Here are some rows, each followed by its group. Rows of different groups can look alike.
tensor([ 25.,  -1., -10., -23., -20.,  10.,  41., -14.,  14.,  -4.,  23.,  28.,  -3., -11.,   0.,  22.,  13.,  17.,
         -7., -12.,  30.,  -9.,  -4.,  -8.,  18., -28., -18.,   0., -29.,  -8.,  -5.,  29.]) j
tensor([ -5.,   2.,  -1.,   5.,  11.,   4., -21., -13., -18.,   0.,  17.,   7.,   7.,  -9.,  -4., -13., -12., -21.,
        -12., -17.,   8., -28., -13., -10.,  -8.,   0., -13.,  12.,   8.,   6., -29.,  -2.]) l
tensor([ -59.,  -73.,  -17.,    1.,  -31.,   20.,  -18.,  127.,   13., -127.,   26.,    3.,   44.,   25.,  127.,  -66.,
          -9.,   -3.,   15.,    8.,   -6.,    9.,   40.,   38.,  102.,   12.,   33.,  -22.,   82.,   23.,  -12.,   29.]) j
tensor([-65., 100., -10.,  97.,  92., -51.,  11.,  75.,  -1., -10., -42., -89., -20., 127.,  42.,   1.,  26., -54.,
         60.,  64., -75., 103., 127.,  66.,  13., -34.,  44., -23., 127.,  14.,  40., -25.]) i
tensor([ -5.,   7., -22.,   5.,  -7., -21., -18., -27.,  18.,  -4.,  27.,  -2.,   0.,  -6.,  10., -14.,  27., -33.,
          5., -10.,  -3., -11.,   3.,   5.,   5.,  -5., -22., -25., -13.,   4.,   5.,   5.]) l
tensor([ -7., -12.,   8., -13., -21., -13.,  22.,  -6., -21.,  31.,   1.,  -6., -12.,  -4., -31.,  -7.,  18.,  15.,
         -5.,  -7., -37.,  -6.,  -2.,  -3., -18.,   7.,  16.,  18.,  -8.,  -5.,  40., -27.]) v
tensor([  5.,   9., -29.,   8.,   4., -27.,  -4.,   8.,  70.,   7., -14.,  -3.,   2.,   3.,   0.,  24.,  -4.,   5.,
         19.,  36.,  16.,  12., -17.,  11.,   5.,   5.,  10.,  -6.,   1.,   1.,   4., -37.]) i
tensor([ -9., -32.,  -3., -41., -32., -19.,  -3., -11.,  -5.,  17.,   6., -12.,   8., -14., -28., -13.,  28.,  28.,
         -9.,   0., -31.,  -4., -11.,   7.,  -3.,   3., -15.,  -2., -41.,   9.,  47., -24.]) v
tensor([  26.,   16.,    3.,  -27.,   17.,  -14.,   42.,   16.,   35.,   29., -107.,   -2.,  -14.,    6.,  -13.,   42.,
           9.,   26.,   12.,   22.,    5.,   -3.,  -28.,   -2.,  -24.,  -17.,   12.,   10.,  -21.,  -24.,    8.,  -24.]) i
tensor([  1.,   0., -10., -13., -17., -21., -28., -22.,  12.,   5.,  18., -13.,  -9.,  -5.,  -7.,  -1.,   9., -15.,
        -12.,   4.,  -2.,  -4., -11.,   8.,  -7.,  21.,   1.,  -8.,  -2.,  26., -12.,  -2.]) l
tensor([  0.,  10., -36.,  37., -14.,  -6., -25., -12.,  24., -54.,  -6., -26.,  62.,  31.,  29.,  53.,  16.,  -2.,
          1.,   7., -28.,   8.,  14.,  27.,  36., -32., -28., -47.,  13.,   2., -11., -33.]) m
tensor([-62., -23.,  20.,  11.,  -4., -18.,  13., 127., -35.,   5.,  -8., -32.,  35.,  56.,   6., -69.,  58.,  14.,
        127.,  46., -32.,  69.,  45.,  53.,  35.,  26.,  71.,  -1.,  55.,  26.,  46., -19.]) v
tensor([  9.,  -4., -11., -14.,  -6., -34., -30., -14.,   4.,  -4.,  20.,  -6., -26.,  -6.,  15.,   0.,  25., -36.,
          7.,  16.,   7.,  16., -15.,  -7.,  -5.,  10., -10., -17.,   3.,  13.,  -8.,   8.]) e
tensor([ 17., -12.,  45.,  22.,  26.,  50., -23., -24., -41.,   8.,  18.,   1., -27., -31.,   0.,  -4., -46., -29.,
        -40., -17.,   0., -18.,  16., -53., -85.,  89.,  30.,  50.,  22., -21.,  16.,   6.]) e
tensor([-10.,  -3., -11., -14., -30.,  -6.,   4.,  -9.,  -3.,   4.,  35.,  10.,  -9., -23., -12.,  -4.,  -3.,   9.,
        -14., -18.,  -2., -15.,  -4.,   6.,  22.,  -2., -21., -19., -22.,   0., -31., -16.]) f
tensor([ 16.,  10., 127., -20.,  -1.,  25.,  -4., -15., -34.,  13.,  10.,  -6.,  69., -29.,  27.,  -2., -35.,  49.,
        -78., -22.,  -3., -19.,  74., -24., -40., -15.,  18., 105., -57., -56.,  21.,  34.]) f
tensor([ -4.,   9., -22., -12., -13., -32.,  12.,  -4.,   5.,  20.,   4.,  -7.,  -3.,   3., -15.,   0.,  45.,  -2.,
         22.,  11.,  -3.,   9.,  -8.,  10.,   4.,   7.,   9.,  -9.,  -7.,   7.,  12.,  12.]) l
tensor([  3.,   2.,  -8.,  10., -18.,  -9.,  12.,   3.,  13.,  19.,   8., -12.,  16.,  -2.,  11.,   5.,  14.,  37.,
          7.,  19., -10.,  15., -13.,  21.,   6.,  -7.,   6.,  -7.,  -6.,  14., -13., -15.]) f
tensor([ 29.,  32.,  -3.,  15.,  29.,  -4.,  75.,   9.,  49.,  32., -29.,  10.,  10.,   8.,  -8.,  51.,  15.,  29.,
         23.,  27.,  15.,  -1., -10.,  -4.,  -8.,  -3.,   7.,   5., -10., -26.,  25., -11.]) i
tensor([-14.,  66., -13.,   6., -16., -19.,  -4., -25.,   9.,   9.,  -5.,  -3.,  18.,  -7., -30.,   2.,  36., -11.,
         18.,   2., -19.,  -7.,  15.,   9.,   6., -23., -52., -27., -26., -21.,  -5.,  -4.]) l
tensor([-29., -20., -21.,   1.,  -6., -15., -51.,  18.,  18., -42.,  23., -21.,  26.,   5.,  14., -33.,  -3., -24.,
          2.,  10.,   0.,  15.,  20.,  21.,  23.,  30.,   6., -16.,  29.,  23.,  -9.,  -4.]) l
tensor([ -8.,  16., -23.,  -2., -11., -15., -21., -25.,  19.,  -5.,  30., -10.,  29.,  -2.,  20., -20.,  28., -14.,
         -7.,  -3., -17.,   8.,  13.,  12.,   4.,   5., -22., -36.,  -3.,   5.,  -9.,  -6.]) l
tensor([  13.,   81.,   -4.,   82.,   33.,  -32.,   32.,   12.,   26.,   42.,  -93.,  -35.,  -83.,   36.,   -5.,   25.,
         -10.,    3.,   36.,   84.,  -38.,   50.,   43.,   16.,  -22.,  -23.,   24.,    6.,    2., -127.,   24.,  -48.]) i
tensor([  14.,   -9.,   29.,   11.,  114.,   94.,    6.,  -11.,  -88.,    4.,   11.,   85.,    6.,  -13.,    8.,   -8.,
        -118.,  -28.,  -11.,  -56.,  127.,  -20.,  -52.,  -80.,  -38.,    2.,  -13.,   61.,   12.,   -8.,  -25.,  127.]) e
tensor([-82.,  -5., -20.,   2.,  -2., -26.,   2.,  71.,  -8.,  -3., -13., -40.,   7.,  40., -12., -31.,   9.,  -7.,
         62.,  25., -13.,  47.,  44.,  51.,  27.,  22.,  31., -24.,  32.,  31.,  30.,  -5.]) v
tensor([-14.,  13., -42., -37.,  -9., -10.,  -7., -24.,  24.,  -3.,  29., -16.,  10.,   1.,  19., -12.,  19., -37.,
        -18.,   2.,  12.,  -4., -10.,  12.,  15., -17., -16., -19.,   5.,   6., -11., -29.]) l
tensor([  42.,  -10.,  127.,    2.,    5.,   85.,  -25.,   -9.,  -82.,    7.,    2.,    2.,   13.,  -41.,   28.,    4.,
        -127.,   74.,  -94.,  -39.,  -13.,  -11.,  100.,  -54.,  -86.,   24.,   41.,   98.,  -63., -123.,    7.,   13.]) f
tensor([-23., -35.,  -3.,  23.,  -3.,   1.,   7.,  71., -23., -21.,  21., -32.,  44.,  34.,  92., -42.,  15.,  25.,
         -3.,  14., -63.,  54.,  35.,  32.,  22.,  -3.,  24., -18.,  47.,  46.,  -7.,  20.]) f
tensor([-64., -24.,   2.,  -3., -11., -28.,  11.,  54., -46.,  15.,  -5., -37.,  40.,  42.,  -3., -95.,  52.,  12.,
        127.,  17., -25.,  44.,  38.,  49.,  34.,  -6.,  34., -16.,   5.,   9.,  62., -11.]) v
tensor([ 43.,  -7.,   1., -13., -12.,   3.,  25.,  -7.,   3.,  15.,  22.,  29., -29., -19., -15.,  15.,   7.,  27.,
         -7., -17.,  11., -14.,  -6., -14.,  10., -10.,  -6.,   6., -39.,  -8.,  -4.,   5.]) j
tensor([ -6.,   6., -11.,  -6., -21., -38., -31., -30.,  13.,  21.,   6.,  -9., -22., -14., -14., -27.,  -1., -36.,
        -17., -27., -28., -33.,   7.,   0., -23.,  13.,  -8., -23., -22.,   2., -25., -20.]) l
tensor([ -90., -104.,   -8.,   13.,  -11.,    5.,   -7.,   74.,  -16.,  -92.,    1.,  -19.,   63.,   19.,   19.,  -70.,
           2.,  -11.,   40.,   18.,  -14.,   32.,   28.,   33.,   71.,   16.,   65.,  -12.,  115.,   41.,   -1.,  -12.]) v
tensor([  1., -19.,   2.,  -9., -32.,  -8.,   2.,  -9.,  -8.,   8.,   6.,  -7.,   5.,  -9., -25.,   5.,   7.,  26.,
          2.,  15., -23.,   3., -20.,  -6.,   1.,  17.,   1.,  -8., -24.,   2.,  24., -29.]) v
tensor([   8.,   10.,  -15.,   13.,   -6.,  -15.,  -37.,  -27.,   11.,   12.,   15.,    0.,  -36.,  -13.,   -9.,  -21.,
           8., -100.,   -6.,  -13.,    1.,  -14.,   -6.,   -8.,   -2.,   -1.,  -10.,   -5.,   -6.,   17.,   -6.,   -4.]) e
tensor([-46.,  -7.,   5.,   6.,  -2., -32.,   0.,  58., -17.,   7.,  -9., -29.,  50.,  12., -12., -43.,  22.,  11.,
         57.,  40., -23.,  43.,  23.,  27.,  17.,  19.,  29.,  -5.,  28.,  10.,  12., -28.]) v
tensor([  2.,  22.,   5., -46.,  -9.,   4.,  35., -12.,  15.,  28.,   1.,   5.,  18.,  -7., -25.,  10.,   9.,  28.,
         -3.,  15.,  13., -15., -31.,  -1.,   2.,   2.,  10.,  10., -17.,  17.,  24.,  30.]) v
tensor([  64.,  -14.,   57.,  -35.,  116.,   83.,   35.,   51.,   -4.,   12., -100.,  116.,  -11.,  -25.,  -23.,   99.,
         -52.,  111.,   -5.,   -3.,   32.,  -12.,  -33.,  -48.,  -59.,   28.,   56.,  127.,  -19.,  -32.,   13.,    3.]) i
tensor([ 22.,   7.,  -1., -35.,  14., -21.,  11.,  13.,  53.,  31., -43.,   8., -22.,  -9.,   9.,  26.,  11.,  12.,
          3.,  22.,  20.,  -4., -39.,  -2., -13.,  -2.,  18.,  20., -17.,   1.,  14., -21.]) i
tensor([-16.,  22., -31.,   7., -27., -18., -15., -15.,  12.,  -1.,   0.,  -1.,   4.,  -6., -28.,   8.,  26., -16.,
         21.,   0., -15.,   1., -12.,   7.,   9., -15., -31., -40., -17.,   2., -17., -21.]) l
tensor([-76.,  72., -13., 112.,  56., -58.,   2.,  75.,  -8., -14., -38., -97., -56., 127.,  50., -11.,  15., -72.,
         49.,  65., -77., 127., 119.,  81.,  10., -37.,  28., -24., 127.,   7.,  34., -51.]) i
tensor([ -1.,  16.,   2.,   5.,  -6.,  -8., -18.,  -8.,  16.,  25.,  25.,   2.,  -9.,  -7.,  -8.,  -8.,   5.,  -7.,
        -13.,  -5.,  -3., -22., -11.,   2.,  -8.,  26.,   8.,   3.,  -4.,  25., -26., -17.]) l
tensor([ 25.,  -9.,   8., -10.,  36.,  32.,   5., -15., -57.,  10.,  12.,  39., -14., -11.,   8., -10., -24., -23.,
        -11., -36.,  51., -23., -35., -53., -25.,  -4.,  -8.,  28.,   0.,  -7., -33.,  48.]) e
tensor([  4.,  20.,  -2., -27., -14.,   1.,  39., -12.,  33.,  26.,   4.,  10.,  26.,  -5.,  -7.,  19.,  22.,  26.,
          5.,  16.,  19., -15., -17.,   6.,   7.,  18.,  21.,   6.,  -6.,  33.,  32.,  34.]) v
tensor([-11.,   7., -21.,   9., -18., -29., -18., -30.,  11.,   1.,  38.,   3., -10., -10.,  -4., -24.,   7., -29.,
         -2., -18., -18., -16.,   3.,  -1.,  -6.,   3., -19., -36., -28.,  -6., -11., -10.]) l
tensor([ 34.,  -7.,  18.,  -5.,  17.,  19.,   2.,  -4.,  -3.,  -7.,  -1.,   4., -45., -21.,  -9.,  36., -21.,   2.,
        -75., -49.,   2., -36.,   5., -20., -13.,   5., -18.,   7., -17.,   7., -31.,  12.]) f
tensor([ -3.,  -2.,  -7.,  -4., -22., -21., -18., -42.,   5.,  -2.,  21.,   7.,  -4., -19.,   6., -20.,   8., -37.,
        -15., -29., -28., -54.,   1., -14., -14.,  21.,  -1., -31., -11.,   5., -21., -21.]) l
tensor([-29., -15., -22.,  -9., -15., -18.,   2.,   7.,  14.,   9.,   8.,   7.,  -4.,   1., -24.,  -2.,  11.,  10.,
         19.,   1.,  10.,   1.,  -9.,  19.,  14.,  -1.,  10., -11., -19.,  30.,  15., -15.]) v
tensor([ -7.,   2.,  -4., -19.,  19.,  23.,  -3., -35., -35., -25.,  27.,  26.,  41.,  -5.,   2., -27., -16., -12.,
         -3., -13.,  49., -20., -41., -14.,  -3., -16., -70.,   8.,  14., -17., -41.,  33.]) l
tensor([  6.,  40.,   2.,  44.,   0., -13., -26., -24.,  11., -18.,   1.,  -2.,  14.,  -4., -15.,  10.,  12.,  -5.,
         -7.,  -4., -31., -16.,  19.,   2.,  11.,  -8., -38., -18.,  -4.,  -9., -23.,  -5.]) m
tensor([  60.,  -24.,   17.,  -33.,   23.,   43.,  -10.,  -15.,  -10.,   -3.,    3.,   29.,  -18.,  -29.,  -23.,   45.,
         -77.,   20., -114.,  -98.,   38.,  -10.,  -19.,  -40.,   -1.,   10.,  -50.,   17.,  -91.,    3.,  -24.,   16.]) m
tensor([-13., -10.,   6.,  44.,   3.,  -3.,   5.,  40., -43.,  -8.,  14., -44.,  57.,  26.,  67., -33.,   7.,  13.,
          7.,  32., -36.,  83.,  35.,  26.,  32., -27.,  25., -12.,  75.,  17.,  -2.,   3.]) f
tensor([ 18.,  -1.,  -4.,  15., -31., -19.,  -9.,  -3.,   3.,  17.,  -1.,  -1., -10.,  -9.,  -4.,  -1.,  17.,  18.,
          6.,   4., -17.,  -3., -11.,   7.,   8.,  10.,   4., -16.,  -5.,  16.,  -6.,  -5.]) m
tensor([ 22., -18.,  -1.,  -4.,  15.,  20.,  -7., -25., -46.,  18.,  38.,  37., -52., -25.,  -3., -32., -26., -18.,
        -22., -37.,  -1., -18., -24., -39., -36.,  17.,  -7.,  27.,  -4.,  -5., -30.,  -3.]) e
tensor([  79., -118.,  127.,   14.,  127.,  127.,  -19.,   11., -127.,   -9.,   30.,  110., -109., -127.,   -2.,   32.,
        -127.,   46., -127., -127.,   10.,  -12.,   25., -127., -127.,  127.,   39.,  127.,   -1., -125.,  -67.,   -6.]) j
tensor([-52., -36.,  -3.,  -2.,  -9., -20.,   4.,  53.,  -9.,   3.,   5.,  -8.,  38.,  22.,   1., -56.,  44.,  18.,
         59.,   8., -28.,  19.,  27.,  35.,  25.,  28.,  38.,  -9.,   9.,  34.,  33.,   0.]) v
tensor([-40., -14., -42.,   9.,   1., -19.,  -8.,  18.,  18., -18.,  24., -20.,  10.,  40.,   6., -38.,   1., -18.,
          8.,   6.,  -2.,  14.,  30.,  51.,  17.,  18.,  13., -29.,  13.,  27.,  20.,   3.]) l
tensor([ 55.,   2.,  31., -49., 112.,  58., 127.,  -2.,  -9.,  38., -17., 127.,  28.,  -2.,  -2.,  55., -26.,  23.,
         -2., -52., 127., -31., -36., -70., -37.,  26.,  76.,  64.,  16.,  14.,   9., 106.]) i
tensor([ 11.,  -5.,   6.,   5., -10.,  11.,  26.,  -6., -11.,  20.,  17.,  13.,   1., -19., -24.,   1.,  -5.,  40.,
        -11., -15.,  -4., -27., -19.,  -4.,   3.,  16.,   3.,  11., -13.,  14., -24.,   6.]) f
tensor([ 12.,  -5.,  -4.,  46.,  -4.,  -4., -19.,  -3.,  14.,   5.,  13.,   0., -48.,  -3.,  -6.,  17.,   1., -18.,
          1.,  23.,  -4.,   1.,  -6.,  -4.,  -2.,  47.,  15.,   5.,   3.,  19.,  -3., -14.]) e
tensor([  2.,  -4.,   5., -56.,   2.,   3.,  45.,  -4.,   7.,  35.,  -9.,  18.,   4., -10., -25.,  16.,  -7.,  20.,
         -9.,   1.,  30., -32., -46.,  -9., -12.,  20.,  47.,  31., -13.,  19.,   3.,  34.]) v
tensor([-13.,  20., -35.,   2.,   0., -23.,  -5.,   6.,  46.,   7., -15.,  -5.,  10.,  17., -11.,   3.,   6.,  -7.,
         21.,  29.,   0.,  11.,  -6.,  21.,  14.,  -1.,  11., -18.,   8.,  16.,  15., -63.]) i
tensor([-14., -13.,  -3.,  -7., -10., -12.,  -1.,  11.,  15.,  12.,   7.,  10.,   8.,  -4., -26.,  18.,  22.,  20.,
         25.,  19.,  18.,   2., -24.,  17.,  13.,  32.,  19.,   1.,   3.,  55.,  28., -10.]) v
tensor([  6.,   4.,   8.,  -6.,  28.,  18., -27., -11., -27.,   9.,  16.,  28., -25., -12.,  -2., -16., -23., -29.,
         -8., -10.,  36., -20., -33., -23., -16.,   0.,  -3.,  38.,   4.,  11., -21.,  25.]) e
Which 5 groups are nearest to each row below, nearest first, going by the average distance to the group's rows?
tensor([  3.,  -2.,   3.,  -7., -19.,  -8.,  19.,  -5.,   5.,  42.,   7.,  -3.,  -1.,  -9., -28.,   9.,   5.,  25.,
          3.,  20.,  -4.,  -3., -13.,   1.,  -4.,  42.,  16.,   7., -13.,  20.,  38., -12.]) l v m e f
tensor([-34., -62., -23.,  -4., -33.,   7., -18.,  44.,  30., -55.,  43.,  27.,  36.,   0.,  59., -27.,  -1.,  -1.,
         24.,   2.,  17.,  -2.,  15.,  17.,  62.,  17.,  12., -11.,  24.,  17., -17.,   5.]) l v m f e
tensor([-16., -23., -21.,   3., -20.,  -5.,  -2.,   5.,  12., -13.,  26.,   3.,  32., -10.,   7.,  -3.,  -2.,  19.,
         19.,   2.,   6.,   6.,   0.,  15.,  25.,  18., -12., -28.,   4.,  10., -29.,  -8.]) l m v f e
tensor([ 26.,  16.,  -7., -36.,  22., -11.,  27.,   9.,  56.,  17., -31.,  22.,   6.,  -1.,   0.,  54.,  19.,  36.,
         12.,  16.,  32.,  -7., -31.,  -3.,  -9.,   1.,  12.,  18., -16.,   1.,  15.,   1.]) l v m e i
tensor([-127.,  -51.,    3.,   21.,  -11.,  -10.,    6.,  127.,  -51.,  -22.,    0.,  -66.,   52.,   72.,   11., -127.,
          25.,    8.,   92.,   16.,  -69.,   61.,   79.,   67.,   58.,    9.,   24.,  -27.,   19.,   16.,   56.,   -7.]) v l f m i
tensor([  36.,  -34.,   90.,  -14.,   28.,  127.,  -11.,   -9., -101.,   -6.,    3.,   23.,  -31.,  -56.,  -23.,    6.,
         -50.,   22., -103.,  -51.,   12.,  -24.,    2.,  -62.,  -71.,   23.,    6.,   97.,   -4.,  -26.,  -18.,   25.]) e f m l j
Which 4 groups are nearest to each row below, nearest first, going by the distance to the group's nearest row?
tensor([-22.,  -3., -22., -10.,  -2., -17.,  18.,  14.,   8.,  18.,   0.,  -7.,  29.,   3., -18.,   5.,  15.,  22.,
         38.,  21.,  16.,  19.,   8.,  23.,  21.,  -1.,  12.,  -8.,  -2.,  17.,  11., -20.]) v f l i
tensor([ -6.,  24., -22., -20., -13., -23.,  14., -12.,  31.,   2.,  -5.,   1.,   0., -10.,  -3.,   9.,  50.,   1.,
          3.,  -9.,   0.,  -9.,  -5.,  15.,   2., -34., -28., -13., -20., -13., -12.,   8.]) l j f m
tensor([ 39., -37.,  38.,  -4.,  -9.,  10.,  -8., -13., -39.,  -5.,   4.,  16., -23., -48.,  -7.,  -4.,  -1.,  39.,
        -40., -40., -19., -25.,   6., -37., -34., -16., -15.,  10., -50., -41.,  -4.,  15.]) j f e l
Which 4 groups are nearest to each row below, nearest first, going by the distance to the centre of the group?
tensor([ 23.,  11.,  -1., -10.,  60.,   5.,  20.,  14.,  27.,  10., -36.,  53.,   2.,  -9., -19.,  46.,  -1.,  29.,
         14.,   5.,  43., -19., -49., -22., -13.,   3.,  11.,  27.,  -5.,   0.,  -6.,   1.]) i e m l
tensor([ 20., -10.,   5., -12.,   5.,  24.,  15., -11.,   2.,  29., -21.,  20., -14., -22., -28.,  10., -17.,  22.,
        -25., -40.,  23., -31., -30., -16.,  -5.,  17.,   9.,  34., -12.,  15., -28.,  16.]) e m f j
Which 4 groups are nearest to each row below, nearest first, going by the average distance to the group's rows?
tensor([ 19.,  -9.,   0.,   5., -21.,   0.,   5.,  -2.,  -6.,   6.,   9.,  12., -19.,  -7., -12.,  15.,  12.,  10.,
          6.,   3.,   7., -14., -10.,  -1.,  15.,  -5.,  12.,  -3., -15.,  15.,  -1.,   9.]) l m v e
tensor([ 17.,  -9., -13., -15., -14., -27., -34., -16.,  11., -13.,  17.,  -4., -25., -19.,  -1.,   0.,   8., -29.,
        -11.,  -2.,  -2.,  -3., -14.,  -9.,  -3.,   5., -33., -14., -20.,  11., -13.,   6.]) l m e v
tensor([-45.,   0., -40.,   5.,  -8.,   3., -43.,  16.,   9., -75.,  19., -25.,   8.,  36.,  32., -20.,  -4., -54.,
          7.,  48.,   0.,  48.,  28.,  34.,  37.,   3.,   8., -17.,  91.,  31.,  -4.,  -1.]) l v m e
tensor([ -4., -13., -28.,  18., -10., -21., -48.,  -5.,  12., -21.,  19.,  -2., -13.,  -6.,   1.,   2.,   5., -57.,
         12.,  15.,  10.,  18.,  -7.,   6.,   3.,   4.,  -9., -14.,   7.,   8., -28., -23.]) l m e v
